Some points, one per row:
[ -5  -6  -8  11   8  -9  10  12  11  -1   2  -9  -4  -6  -1  14  -6 -11 -36   6   5   9   5   1  19 -27   2   3  16
   3  12 -28]
[ 25 -28  -3  -5 -17  -7   5  32  11  -3   1  -8 -54  -2   7  32 -19 -12 -27  42  -5   7  22  11  26   0 -13  10  34
   4  27 -68]
[ 27 -32   0 -17  -9 -11  -9  12 -11  -1  -6  -4 -26  -4  -5   2  -7   6  -5  44 -20 -14  34  21  15  28  -5  -6  20
  -9  27 -30]
[ 23 -41  11 -13 -27  15 -14  12  11 -13  24   7 -16 -14   2  45  -2 -10 -31  51  -3   8  13  -4  -6  -8 -23  18  15
  -4  11 -64]
[ -6   7   1   4   8  -3 -15  -7   7   8   1 -22  23 -39  -2   0  14   1  25  -5  -9  14   6  24  -9  16  26  30 -35
  -3  22  20]
[-26  15  -7   8  20 -20  30  13  14  -6  -4 -26 -32  -8  21  -9 -22 -21  21   6  -7   4   2  18  30 -15   1  -2 -15
   1  21  -9]
[-38  17  53 -27  31  20 -46  21  19  23  15 -25   0  -8  17 -37  16 -35  44  14 -14  36 -17  -6 -11  12 -15  10 -69
  31  -3  23]
[ 63 -45 -31 -10 -18 -37  37 -31 -45 -38 -24  44 -11  44  -2 -12  13  33  14  -9  19 -58  24  18 -21  45 -23 -10  44
 -18 -14  -5]
[-25 -33  32 -18  14 -14 -13  10  10  -1  27 -10   9  -4   8  12 -10   0 -74  27   9   0  25 -39 -13 -25 -15  -3  17
  12  17 -31]
[ -8   2   2  -7 -13  -4   8  -1   6   0  14  10 -15  -7  13  12 -24   9  18   5  -1 -10   0 -16  -5  15  -2 -12   3
  -4  -8  12]
[ 43 -29  -4 -19 -22 -15   5  13 -32  -4 -16  33 -26  46   1   2  -5   6 -64  -7  23 -22  22 -20  -4   4  -4 -17  64
  15  -9 -32]
[ 29  24  -9  21 -18  18  16   1 -24   6 -31  28 -11  65 -22 -16  17   2 -28 -51  14  -3 -24 -14  15 -21   8 -18  45
  15 -37   2]
[-11   3  16  36  27  50 -40   7  18  26  -7 -46  49  22 -68  -3  47  -5 -83  21 -21  48 -32   2  42 -73 -20 -10  11
 -13  10 -50]
[ -3  12 -25  21   7  -4  13 -39  -8   5 -11  -9  20  -3 -32 -23  -5  51  46  -2 -31 -31 -11  19  20  34   8 -37   5
 -50  -7  55]
[-33  14   9  10  27  -3   8   7  19  -1   7 -16   1   2  10 -11  -4 -27  -6 -10   4  18 -21  -7  12 -35  -9   1 -23
  10  -1  -2]
[ 34   5 -38  36 -28  16  23 -21   0 -16 -10  15  17   3 -29  37  15  18  -8 -10   1  -2 -14  21  12 -24   4   6  30
 -29  -6 -27]
[ 32 -13  -4 -19  -2 -22  20  16 -26 -18 -22  18 -44  34  20 -20   0 -26  -4  -6  15 -15  17  15   1   5 -10   2  15
  23   2 -31]
[ 32  55 -31  26 -43  32  26  16 -18  23 -37  32 -30  61 -21  17  -6   0 -15 -39  12   0 -19  -9  32 -30  14 -43  66
   2 -31 -12]
[ 48   7 -20  11 -28   7  21 -19 -26 -17 -21  46  11  44 -11   8  23   6  -4 -39  27 -15  -9   1 -18  -5  -5  -1  34
   0 -32  -9]
[-33  -1  20 -15   8 -13 -16   9  10  21  13 -22 -13 -34  18 -12 -26   6  29   5 -17   1  11 -12  -2  34  22  -1 -28
   4  16  44]
[-21  15  12 -13  11  -2 -27  14  -6  19  -4 -11  19 -33  19 -12  11 -14  -6 -28  15  17  22   1 -28   4  45  40 -36
  36  16  30]
[ 81 -12 -84  59 -35   8  62 -54 -22 -63 -32  54  43  25 -45  48  45  31   6 -23  21 -32 -11  55   3 -21 -17  15  58
 -54 -21 -42]
[-36 -34  18 -24  48 -12 -15  25  31 -16  18 -67 -20 -57  33 -12   7 -63  49  70 -14  35  11  51   6 -10 -34  48 -92
   7  53 -49]
[-49  29   3  10  13  -6   4   7  22  11  19 -12  16 -41  17  13 -21  -6  -9 -21   7  16   1 -20   1 -21  34   9 -22
  12   9  29]
[ 10  11 -10  -1 -16  -1   0 -16 -19   8  -9  20  12   8  -8  -3  -4  34  -1 -27   2 -23   5 -14 -16  21  21 -17  22
  -7 -12  39]
[ 24 -35  -7   2   2  -2  -1  -5  -4 -22  -3   2  10   8 -13  11  17   4 -37  23   3  -5  13  13   0 -13 -22   9  20
 -11  15 -44]
[  1   9   8 -18   9  -3 -30 -24 -29   8 -13   5  41 -10  -2 -45  29  27  39 -36   2 -13   8   8 -47  50  28  18 -37
  12  -9  76]
[-11  15  -3  10  11   4   7   3  -2  -7  -7   5  12   7  10  -7  13 -23 -12 -35  22  14 -13  -4 -11 -31   8  19 -15
  22 -11   4]
[ 22  19   6  -4 -13  14  16  29  -3  15 -14  16 -57  76  -5  -5 -21 -22 -44   3   0   1 -25 -24  37 -36 -30 -57  55
   9 -25 -50]
[  4 -52 -10 -30 -10 -57  25  17  13 -22  30  -1 -52 -55  45  39 -59   3  -9  54   1 -26  53   6   1  29   4  11  15
  -8  41 -35]
[ 21 -49  47 -70   8 -42 -25  13 -46  -2  -7  18 -33  26  36 -60   1  -4  -7   8   6 -36  51 -16 -41  65  -2  -3  -3
  42   5  18]
[ 12 -31   3 -12 -10 -15   4  28  11  -3   6 -14 -50  -8  13  20 -22 -10 -20  44  -6   2  24  11  23   7 -11   5  23
   1  30 -54]
[-24  29  -8  18  11  -1  29   1  -5 -23  -6  32  23  18  28  -8  15 -38 -31 -81  57  17 -26 -26 -31 -61  18  35 -19
  45 -36  21]
[-53  41 -45  81 -18  17  69 -55  69 -37  59  18  50 -58  -8  92 -46  44  37 -19   2  -2 -60 -31  12 -49  -2  -8   0
 -69 -31  33]
[ 19   9   8  -9 -14  11  -5  18 -15   3 -14  22 -13  31   7   1  12 -21 -32 -25  25  10   2 -14 -16 -17   5  11  17
  34 -14 -21]
[-12   5 -18  23  29  -2  27 -13  13 -24  -9 -27  -3   2  -5 -21   8 -14  44  11 -13   3 -29  38  28 -16 -31   1 -31
 -24   5 -10]
[  0   1 -12   7   2  -9   9 -17  -6   1  -3   0   8  -5 -11  -9  -9  27  20   2 -15 -20   3   6   9  22   8 -20   5
 -23   1  27]
[ 17  -1  19 -21   3  12 -28   9 -17  27 -17 -15 -16  27 -18 -33  18  -9  16  19 -19   8  -4  12   8  22 -15 -21  -9
   2  -1  -7]
[  1   2   4  -1   7   0 -17  -4  -2  13  -3 -16  18 -19 -12  -7  14   8   8   2 -13   7   7  14  -2  13  15   9 -13
  -5  16  12]
[ 41   4 -11  13  17   3 -26  -3 -41  22 -52 -12  35  30 -45 -42  49  11 -58 -36  -7   5  16  36  18  -6  38   7  26
   4  23   4]
[  39  -78    7  -21  -41    1    0   14   17  -33   39   22  -39  -13    7   76  -22   -5  -56   86   -2   -6   28
   -9   -3  -10  -48   12   48  -15   18 -110]
[-12 -25   8   0  14  -3 -31 -33  -4  15  13 -22  58 -20 -40  -6   6  62 -34  24 -29 -21  15 -12  -4  22   6 -24  15
 -39  17  31]
[ 61 -35 -14 -18 -55  17 -28  38 -12  37 -12  -7 -58 -11 -31  49 -26  24 -37  73 -40  -5  48  22  43  39  20 -25  73
 -25  43 -66]
[ 45   4  11 -28 -30  14   7  33 -14  16 -17  31 -76  86  -1  -3 -27 -18 -33  18  -1  -8 -13 -24  27  -9 -41 -62  67
  10 -27 -55]
[  5   2   7  -9   2   3 -12  33   1  17 -15 -23 -45   4   4 -13 -12 -17   5  23 -22  12   8  20  32  10   4  -5   2
   6  26 -22]
[ 13  18   5   7  -7  11   5  10 -13  16 -21  10 -20  44  -9 -17   5  -5 -14 -30   2   3 -15  -8  13 -11   2 -15  23
  14 -18   3]
[-22  11   6 -18 -34  -5  19  -2  21   3  35  23 -36 -28  34  34 -58  17  57  12   0 -19  -2 -38 -18  37   2 -20  -5
  -7 -22  35]
[  8  27 -37  29  20   3  14  -6  -8 -11 -35  -4  27   4  -9 -18  33 -18  13 -42  14  13 -18  44   6 -25  18  27 -20
   1   3   7]
[ -38   99  -60   93   42   41   25  -81   11  -24  -21    8  127  -17  -42  -21   86    4   94 -123   33   34  -94
   43  -30  -55   21   43  -93  -24  -60  109]
[-15   3 -21  26  38 -10  32 -13  13 -28 -12 -33   1  -2   0 -26   8 -19  48   6 -10   2 -22  47  28 -20 -24   9 -39
 -22  15  -9]
[  7  -3  18 -10   5  -2  -1  -2 -18  -4  -5  25   6  46   1 -21  10   0 -36 -25  18 -10  -5 -30 -18 -11 -11 -12  22
  20 -24   3]
[ -6  20  37 -39  -2  -3 -45  29 -24  59 -16 -14 -30   5   5 -46 -14   7   3 -11 -21   2  26 -17   0  53  46 -20  -6
  33  15  52]
[-42  13   6  19  32  -1  20   2  40 -21  21 -26  -7 -25  31   0  -4 -43  37  -4   0  33 -39  11   8 -36 -17  31 -63
   3   3  -5]
[ -2  -5 -11  18   6 -12  16  18  11   1   0  -2  -2   9  -7  20  -6 -15 -73  -6  18  14   3 -11  26 -46   3  -3  36
  10   5 -39]
[  4 -27  -4 -11  -2 -25  11   3   2 -10  11   0 -17 -18  13  13 -23   5  -9  23  -2 -15  22   1   2  12  -1  -2  11
  -7  16 -15]
[  0  11  16 -16  18   6 -39 -18 -26  11 -17  -2  45  -2 -10 -49  40  15  28 -31   0  -2   3   9 -38  38  19  17 -40
  15  -9  66]
[-20 -40  30 -26  22 -28  -3  14   3 -11  23  -9  -6   7  17  -2 -14  -8 -73  32  13  -9  28 -33  -7 -26 -26  -8  20
  18  17 -42]
[-19 -11 -17 -10 -11 -33  35 -10  12 -34  27  21 -14 -51  53  29 -40  -2  46   3  17 -23  20  -3 -27  21  11  22 -23
  -5   8  19]
Here are 24 more points, each followed by its number:
[ -6  15 -14  10  10  -8  22 -16  -3 -15  -6  12   9  11   6 -14   1   2  24 -24  11 -11 -17   3  -3  -4  -6  -7  -7
  -4 -18  23] 0
[-25  10 -27  46 -13  11  41 -27  47 -31  38   4  21 -36  -1  63 -25  16  21   7  -1   2 -33  -9  11 -34 -15   3  -1
 -41 -13  -9] 1
[ 12 -18 -17   5   4  -9  14  -3   5 -11  -4 -14 -18  -6  -9   3 -10   5  20  40 -23 -11   6  32  31  11 -18 -14   7
 -28  18 -25] 2
[-49  22  34  -5 -22  41 -46 -15  42  28  59   0  49 -63  -3  46 -16  32  27   7 -10  23 -20 -57 -41  21  14   8 -36
  -7 -21  59] 3
[-68  26  66 -26  55  -2 -67   9 -15  66  -4 -50  45 -10  -2 -83  12   1 -44 -40 -14  24   5 -41 -17   4  53  -7 -51
  40  15  91] 4
[ 11  13 -29  25  15   4  11 -11  -4 -14 -23  -4  22   7 -14 -10  28  -9  11 -24   7   7 -18  34   7 -19   0  14 -11
  -8  -1  -2] 5
[-27 -29  25 -35  29 -15 -29  16   6  11  12 -42 -16 -31  16 -27  -6 -19  26  49 -20   8  23  18  -1  27 -14   8 -49
   5  37  -4] 6
[ 46   0 -44  33 -34  12  30 -17  -4 -24 -13  22   8   5 -24  48  11  14 -13  -4   6  -6  -3  24  15 -24   0   8  40
 -28  -3 -43] 7
[ 49 -24  -5 -32  -3 -25  16  15 -38 -19 -31  24 -44  42  23 -31  11 -29   2   1  19 -21  22  26  -7  20 -18   7  14
  26   3 -32] 8
[  5  -2   8  -3 -10   7   2  18   2  -7   1   7 -14  10  14  13   5 -24 -23  -9  21  15  -1  -9 -11 -20  -2  23   3
  25  -6 -29] 9
[  92 -105    7  -72  -26  -43  -40   53  -41   -5  -26  -13  -80  -24    6    3   -6   -9  -25  127  -39  -30  125
   77   28   87   -4   15   47   -1   95 -102] 10
[ 12  16 -11  -7 -21  -1  -9 -16 -31  18 -16  18  13   0  -9  -9  -7  45   3 -33  -3 -30  15 -12 -22  36  39 -17  23
  -8  -7  56] 11
[-15   0  14 -16  -8 -10  -2   7   2  10  16   7 -19  -7  17   1 -27   8  -8  -2   2  -8   8 -30  -7  14  12  -8   7
  12  -6  21] 12
[-19   7  28 -13  14  12 -20  10  10   5  10  -9   0   0  11 -18   7 -20  26   9  -5  16 -13  -7  -7   3 -15   5 -38
  17  -5  11] 13
[-18   8 -17  16   5 -15  21  11  11  -3  -2 -12  -8 -32  14  14 -18  -6  -2 -15   3   5   7   7  17 -12  30  16  -7
   3  16   7] 14
[-29  12  18  -3  -5  14 -21  -7  20  12  28  -2  23 -29   4  16  -9  15  19   0  -5   9 -11 -26 -22  12   6   4 -23
  -4  -9  34] 15
[ 24   2  -6   3  -6   2  -1  19  -3   5 -16  -6 -15   6  -3   9   9 -12 -31  -7   7  16   9  15   8 -15  12  20  16
  11  20 -35] 16
[-25  20   1 -13 -45  -6  37  -3  24  -2  41  37 -51 -22  45  48 -75  16  61   5   4 -25  -9 -53 -14  32   0 -33   7
  -6 -33  34] 17
[-20  63 -38  55  24  30  11 -56   6 -11 -16   4  96 -13 -30 -17  57  10  75 -76  13  17 -60  35 -22 -21  16  23 -65
 -20 -37  79] 18
[-33 -34  13 -20  34 -15  -8  22  31 -20  22 -51 -19 -59  34   2  -3 -50  41  66 -11  28  17  41   3  -4 -28  44 -72
   2  48 -46] 19
[  2   2  -1   1   3  -1 -14  -9   0   8   1 -13  22 -27  -7  -1  11  11  20   0 -12   3   8  19  -5  18  17  16 -20
  -9  15  16] 20
[ 20   2  16   0 -14  46 -38   1   9  -2   3  -1  20   3 -16  14  40  -8   3   5   5  32 -22   7 -26  -1 -18  36 -19
   8 -12 -22] 21
[-31  15  24   1 -14  31 -33  -9  30  20  39  -1  34 -39  -7  35 -10  24  13  10 -11  18 -16 -36 -23   7   5   2 -18
  -8 -12  32] 22
[-18   3 -10  21  37   0  16 -11  15 -21  -7 -33   9   0  -4 -26  21 -20  38   9  -9  14 -28  38  19 -23 -30  11 -44
 -16   8 -14] 23
Which of these numbered points is nearest to each point below by angle, seen from the average point of the first points? Its number follows each.
[-54  -7  36 -23  20 -13 -32  16  20  33  25 -47 -19 -51  22 -20 -33   4  40  28 -38   9  12  -9   6  44  22   0 -48
   1  35  48] > 6
[ 36 -29 -38  16   1 -10  37  -7   8 -29 -14 -16 -40   1 -22   8 -13   7  48  71 -44 -21   1  65  61  16 -47 -30  22
 -59  25 -53] > 2
[-10   1 -13  16  27  -6  19  -9  10 -18  -6 -21  -1  -1   0 -18   9 -12  30   7  -7   4 -18  30  18 -14 -20   4 -26
 -14   7  -9] > 23
[ 61 -76   1 -49 -14 -31 -18  25 -29 -10 -10  -6 -51 -15   5   0  -7   4  -6  93 -34 -29  80  49  19  69 -12  -3  33
 -11  57 -63] > 10
[ 21  28 -62  53  32   3  35 -16  -9 -36 -52  -6  42  12 -21 -18  53 -29  10 -59  26  17 -32  69  14 -47   4  36 -18
  -9   1  -9] > 5
[ 13  20 -33  30  21  10  15  -7  -4 -14 -31  -7  16  18 -17 -18  32 -16  21 -26   4  12 -27  46  20 -26  -8  11 -15
 -10  -3  -7] > 5
[-23 -24  12 -17  28 -10  -8  17  22 -14  15 -38 -16 -39  25  -2  -1 -40  29  50  -7  22  10  31   1  -5 -24  32 -56
   5  35 -35] > 19
[-33 -29   9 -17  39 -15  -1  25  35 -27  19 -49 -27 -54  40  -1   0 -65  48  62  -7  32   5  50   5 -14 -35  50 -82
   7  47 -56] > 19
[-23  18  43 -23  20  17 -34  12   4  17   3  -7   0   8  12 -38  15 -29  48   3  -8  21 -16  -6 -12  18 -15   0 -53
  28 -15  28] > 13
[ 16  25 -15  -8 -34   1  -7 -35 -41  25 -17  35  26  16 -18 -13 -11  74  -1 -48  -1 -47  11 -30 -29  46  48 -39  44
 -22 -20  87] > 11
[  5  -5   2  -1  -8   5  -1  11   2  -6   1   5  -8   3   7  12   5 -16 -18  -5  14  12   0  -4  -8 -15  -2  20   3
  16  -3 -23] > 9
[-83  12  22  -8   9 -15   8 -37  30  -5  61  14  45 -48  31  16 -48  31  49   1   3 -26  -6 -68 -42  18   1 -28 -38
 -15 -30  88] > 15
[ -5   4   6  -1   7  -8 -19  -6   1  11   3 -17  29 -41  -3  -1  15   9  10  -5  -7   9  17  18 -15  19  34  30 -27
   0  25  24] > 20
[-55  16 -46  77  -3   8  69 -51  77 -55  62   5  41 -64   0  87 -42  28  33   4   1  -4 -55 -18  16 -55 -23   1 -11
 -67 -18   5] > 1
[ 45 -21  -7 -28  -8 -29  23  26 -34 -16 -31  20 -62  44  21 -24  -2 -29  -9   3  15 -22  30  22   9  13  -9  -4  32
  24   4 -42] > 8
[  8  -2 -11  -2   6  -9  20 -24 -12 -26  -6  17   8  18   4 -18   5   8  31  -7   7 -24 -12   7 -15   7 -24 -10  -7
 -12 -19  13] > 0
[ 37  -4   1  10 -14  48 -38 -16  -1 -15  -7   6  42   1 -26  12  62  -4  15  -4  10  27 -24  27 -39  -1 -22  53 -26
   3 -17 -21] > 21
[-35  17  22  -1 -14  22 -29 -13  30  17  42   4  37 -44   0  36 -14  26  18   4  -5  11 -11 -40 -30  15  11   1 -22
  -6 -15  45] > 3
[-29  17 -22  41  -8   8  32 -33  39 -20  34   6  31 -38  -4  50 -24  26  25  -3  -4  -2 -30 -13   5 -22  -1   0  -5
 -39 -14  17] > 1
[-28  19  12  15   0  21 -23  19  24  34  13 -27  14 -24 -16  28  -7   0 -40   0  -7  34  -4 -20  11 -27  24   6   4
   4  19  -8] > 22
[-18   5 -25  34  42  -4  37 -25  20 -36  -8 -34   5   4  -9 -26  19 -16  66  13 -16   3 -39  55  30 -21 -44   4 -47
 -36   4 -12] > 23
[  3 -12 -12  15   7 -11  12  18   6   1  -3 -10  -1   5  -9  21  -1 -15 -74   1  15  14   6  -2  27 -44   5   3  35
   7  14 -48] > 16
[ -2  -5 -10  12   3  -6  13  13  12   1   3  -7 -10   3  -4  17 -10 -10 -36  10   4   8  -2  -1  26 -28  -2  -4  23
  -1   6 -32] > 16
[  6  -4 -22  -2   9 -18  39 -35  -9 -45  -1  29   2  18  18 -17  -1   6  63  -5  13 -39 -14  13 -20  16 -40 -12 -15
 -20 -26  18] > 0
[ 10   8  -7  -8 -17   0  -4 -14 -23  10 -12  16   8   0  -3  -9  -4  34  10 -23  -2 -23  11  -8 -20  31  27  -9  12
  -6  -5  43] > 11
[-39  14  39 -17  33  -1 -36   8  -7  31   2 -22  23   1   3 -45  10  -7 -28 -24  -3  14   0 -29 -13  -7  22  -2 -30
  27   3  43] > 4
[ 23  23 -48  41  18   8  24 -12 -11 -22 -44  -1  21  26 -19 -21  41 -19  19 -42  14   8 -28  57  16 -31  -1  18 -12
  -9  -5  -7] > 5
[-61  32  -1  20  16  -9  14  12  40   1  30 -12  15 -57  31  32 -33 -14 -18 -22  18  23  -2 -26   2 -43  37  22 -25
  18  12  19] > 14
[ 23 -14  -1 -19  -3 -19  13  13 -17 -11 -13  11 -38  20  19 -14  -4 -19   4   5   8 -12  17  13   0  12  -8   0   8
  13   4 -22] > 8
[-27  17   9   0  14  -3 -12  -8   2   2   8  -2  29 -25  13 -13   4   3   8 -33   8   6  -3 -12 -25   6  28  21 -33
  15  -4  51] > 15
[ 33 -21  -1 -24  -8 -22  19  17 -22 -14 -16  20 -51  37  21 -12  -8 -20  -9   8  11 -19  21   8   4  10 -15  -8  27
  19   1 -37] > 8
[  4  10  16   4  -1  37 -32   9   4  11  -1   0  29   6 -15  12  39 -27 -18  -1   7  37  -9   0  -8 -30  -8  22 -15
  19  -8 -28] > 21
[ -5  -2 -10  12  25  -4  19  -8   6 -20  -9 -15  -4   9  -1 -20  11 -15  26   7  -6   1 -16  28  16 -13 -26   2 -21
 -12   3 -13] > 23
[-22  11  15  -1 -10  17 -20  -5  18  10  26   1  22 -27   2  23  -6  11  10  -2   0  10  -8 -26 -22   6   8   7 -14
   2  -9  23] > 3
[ 13  15 -13  -7 -17  -6  -5 -26 -30  14 -15  24  22   3 -10 -11  -5  51  -5 -38   1 -34  13 -17 -24  35  39 -19  26
  -9 -13  63] > 11
[-37  15  18 -24 -51  -6  27  -4  30  -1  60  42 -48 -36  58  56 -86  21  65   9   5 -29  -3 -71 -30  45  -2 -31  -1
  -4 -34  50] > 17
[ 21  25 -15  -3 -28   2  -6 -25 -41  20 -24  34  21  22 -15 -14  -2  55  -9 -54   8 -38   9 -23 -29  34  45 -23  40
  -4 -20  69] > 11
[-37  11  45 -27  27  13 -32  11  13  11  17 -17  -3  -7  20 -36   5 -29  51  14 -11  20 -17  -9 -14  15 -21   4 -63
  23  -9  29] > 13
[ 50 -58  -5 -28 -14 -20 -11  16 -19 -12  -9   3 -37  -7  -2   7  -8   6  -8  74 -26 -26  59  38  22  47 -13  -7  34
 -16  42 -53] > 10
[-48  23  40   0 -27  48 -59 -20  44  36  65   1  60 -68 -13  52 -14  47  29  12 -20  24 -22 -58 -46  32  16   5 -34
 -14 -20  66] > 3
[ -6   6 -19  28  37   1  24 -18   6 -23 -18 -27   9  12 -14 -33  24 -14  43   5 -11   5 -32  47  26 -20 -34   1 -32
 -24   3  -9] > 23
[ 41   5 -42  44 -32  29  27 -19   2 -27 -13  19  16   7 -29  46  24   6  -8 -11   8   5 -16  30  11 -39  -4  20  32
 -27  -7 -48] > 7
[ 34 -15 -10 -13  -5 -14  17  14 -19 -17 -21  14 -37  29  13 -13   3 -21  -1   4  12 -10  12  20   5   1 -14   3  16
  12   3 -35] > 8
[-27   5  -2  -4  22 -29  25  23  13  -5  -5 -35 -46 -26  34 -14 -26 -27  33  13  -8   2  19  26  23   0   8  12 -25
   6  42 -11] > 19
[-16  14   4  -6 -23   5   9  -2  14   3  23  17 -13 -15  18  24 -33  12  32  -1   0  -7  -7 -28 -13  18   4 -13  -1
  -2 -19  24] > 17
[  4   5 -14  -1  12 -10  34 -27 -10 -35  -6  21  -3  34  12 -30   1  -2  50 -12  10 -27 -25   8 -13   1 -40 -18 -14
 -12 -31  15] > 0
[-33  20   0  10 -17  17   7  -6  33  13  26 -18 -14 -33   1  32 -39  19  44  29 -27   6 -18 -15  16   8  -3 -21 -12
 -32   1  15] > 22
[-15 -25  18 -26  27 -12 -22  15   8   5   6 -41 -15 -27  11 -24   1 -24  37  50 -20  10  14  33   5  24 -20  10 -48
  -2  32 -12] > 6
[ -1 -13  14 -21  -6 -12   1   4 -10  -1   8  17 -17  10  15  -6 -16   7 -20   2   8 -16  12 -27 -13  11   0  -9  14
  15 -12   7] > 12
[-63  36   3  18  26 -10   5  12  34  12  23 -23  20 -56  24  18 -24 -13 -12 -21   8  28  -2 -16   5 -33  39  19 -34
  14  16  32] > 14
[ 15  21 -41  37  20   6  19  -6  -5 -24 -36  -3  28   6  -7 -12  42 -28  11 -46  21  19 -22  54   4 -30  10  39 -20
   4   1  -7] > 5
[  1  -4   3   0   4  -2 -16   0   3   7   2 -19  16 -33  -4   4  14   0   8   7  -9  13  13  21  -3   8  18  24 -20
  -3  26   0] > 20
[-15  -4  20 -21   1 -17   1   3 -11   5   9  13 -15   9  21 -18 -18   4 -15 -12  10 -14   7 -36 -15  12   8 -17   5
  20 -14  27] > 12
[-17 -10  11 -11  17  -7 -12  10   8   4   5 -27  -7 -16   8 -12  -1 -13  14  24  -9   8   8  12   3   5  -7   5 -26
   0  20  -6] > 6
[-55  28  40  -5 -20  42 -52  -3  44  36  59  -3  40 -60   6  47 -21  26  21   4 -10  28 -24 -61 -38  17  17  10 -36
   1 -19  59] > 3
[  9  11  -7 -12 -19  -6  -7 -31 -35  12  -9  25  26   3  -8 -18  -7  57   9 -39  -2 -38  11 -19 -35  46  34 -20  17
 -12 -17  75] > 11
[ 16   2 -28   6  12  -9  37 -48 -19 -43 -14  25  15  32  -6 -35  11  23  72 -12   1 -41 -30  27 -16  20 -42 -22 -14
 -37 -31  31] > 0
[ 12  17   6  10 -10  35 -10   1   1   7  -8   0   1  28 -21  -4  24  -7  12  -4  -3  19 -29   0   5 -11 -15   1  -4
   2 -23 -12] > 21
[ 73 -98   4 -54 -18 -33 -24  28 -27 -19  -9  -6 -57 -20   0  11  -2   8 -10 113 -37 -35  93  61  18  74 -19   8  39
 -15  71 -85] > 10
[-19 -17   4   3  50 -11  15  -3   6 -30  -5 -28   2  18  10 -41  27 -46   8  10   8  14 -25  26   4 -39 -50  17 -49
   4   2 -31] > 23
[ -9  -5   5   1   4  -1   2   3   6 -10  10   9  10   0  10  12  -1  -9 -27  -6  19   5   1 -17 -12 -22  -5   8   4
  12  -5 -12] > 9
[-24  19   3   7  -8  18   0  -3  25   9  19 -17  -1 -25   0  22 -19   7  36  20 -17   9 -17  -6   5   2  -6  -7 -19
 -18   0   9] > 22
[-11  -8  -4   4  -3  -2  11  -3  21 -14  22  -1  -5 -23  10  25 -17  -1  14  21  -2   0  -4  -1   3  -4 -13   5  -7
 -12   2 -11] > 1
[  3  -4   5   2 -23  11   5  19   9 -13  11  17 -12   1  19  37   5 -31 -35 -15  34  23  -4 -17 -19 -39   0  40   6
  30 -11 -43] > 9
[ 25 -37  -1 -11 -12 -13   6  26   6  -8   2  -9 -46  -1   8  23 -19  -8 -25  45  -6   0  29  14  21   7 -16   8  31
  -1  30 -62] > 10
[-34  13  49 -23  30  21 -43  19  13  19  12 -21   1  -1  12 -34  16 -33  38  17 -16  30 -15  -8  -7   9 -15   6 -59
  28  -6  19] > 13
[ 36  18 -26  -5 -34  -6  -3 -42 -53  13 -29  45  32  24 -22 -19   0  75  -2 -58   7 -57  15 -20 -38  50  42 -32  48
 -23 -23  83] > 11
[ 11 -11   4  -6 -10   1   1  19  -3  -8  -2   5 -19   4  15  15   4 -24 -28  -3  21  13   8  -3  -9 -18   0  28   6
  26   4 -35] > 9
[ 19 -51  10 -10 -34  10 -10  10  20 -14  34   8 -12 -26   0  62 -18   3 -44  62  -6   2  21 -19  -1  -5 -23  12  26
 -13  12 -65] > 10
[ 33   6 -31  31 -24  20  21 -18  -3 -19 -12  21  18  12 -23  32  20   7 -11 -16  11   1 -14  15   1 -26  -1  12  25
 -18 -12 -27] > 7
[-45   7  53 -31  35  -4 -54  17  -5  45   4 -35  18  -9   6 -49   2  -4 -43 -13 -12  15  12 -38 -13   6  33  -3 -29
  33  17  49] > 4
[-49  30  -2  28  46 -10  36   4  28  -9   4 -23  -3  17   9 -20  -9 -36 -15 -19   6  19 -40  -8  36 -67 -16 -15 -19
   0  -5 -12] > 23
[ -7   2   6   0  15  -5 -16  -9   5   0   3 -19  27 -36   0  -6  17   2  25   0  -8   9   8  22 -11  15  17  28 -37
  -2  23  17] > 20
[ 17 -13 -29  15   5  -7  23  -9  13 -19  -7 -19 -22  -9 -15   4  -8   4  43  49 -34 -10  -5  51  46  14 -27 -19   2
 -44  18 -28] > 2
[-19 -29  16 -16  20 -18 -14  28  18  -3  17 -32 -22 -42  22   8 -18 -21 -23  49 -12  12  32  12  15  -3   3  20 -17
   8  48 -36] > 19
[-22 -41  31 -33  30 -20 -28  54  24   6  17 -51 -42 -47  30   1 -24 -39 -41  72 -22  25  45  19  29  -6   3  25 -21
  18  70 -60] > 19
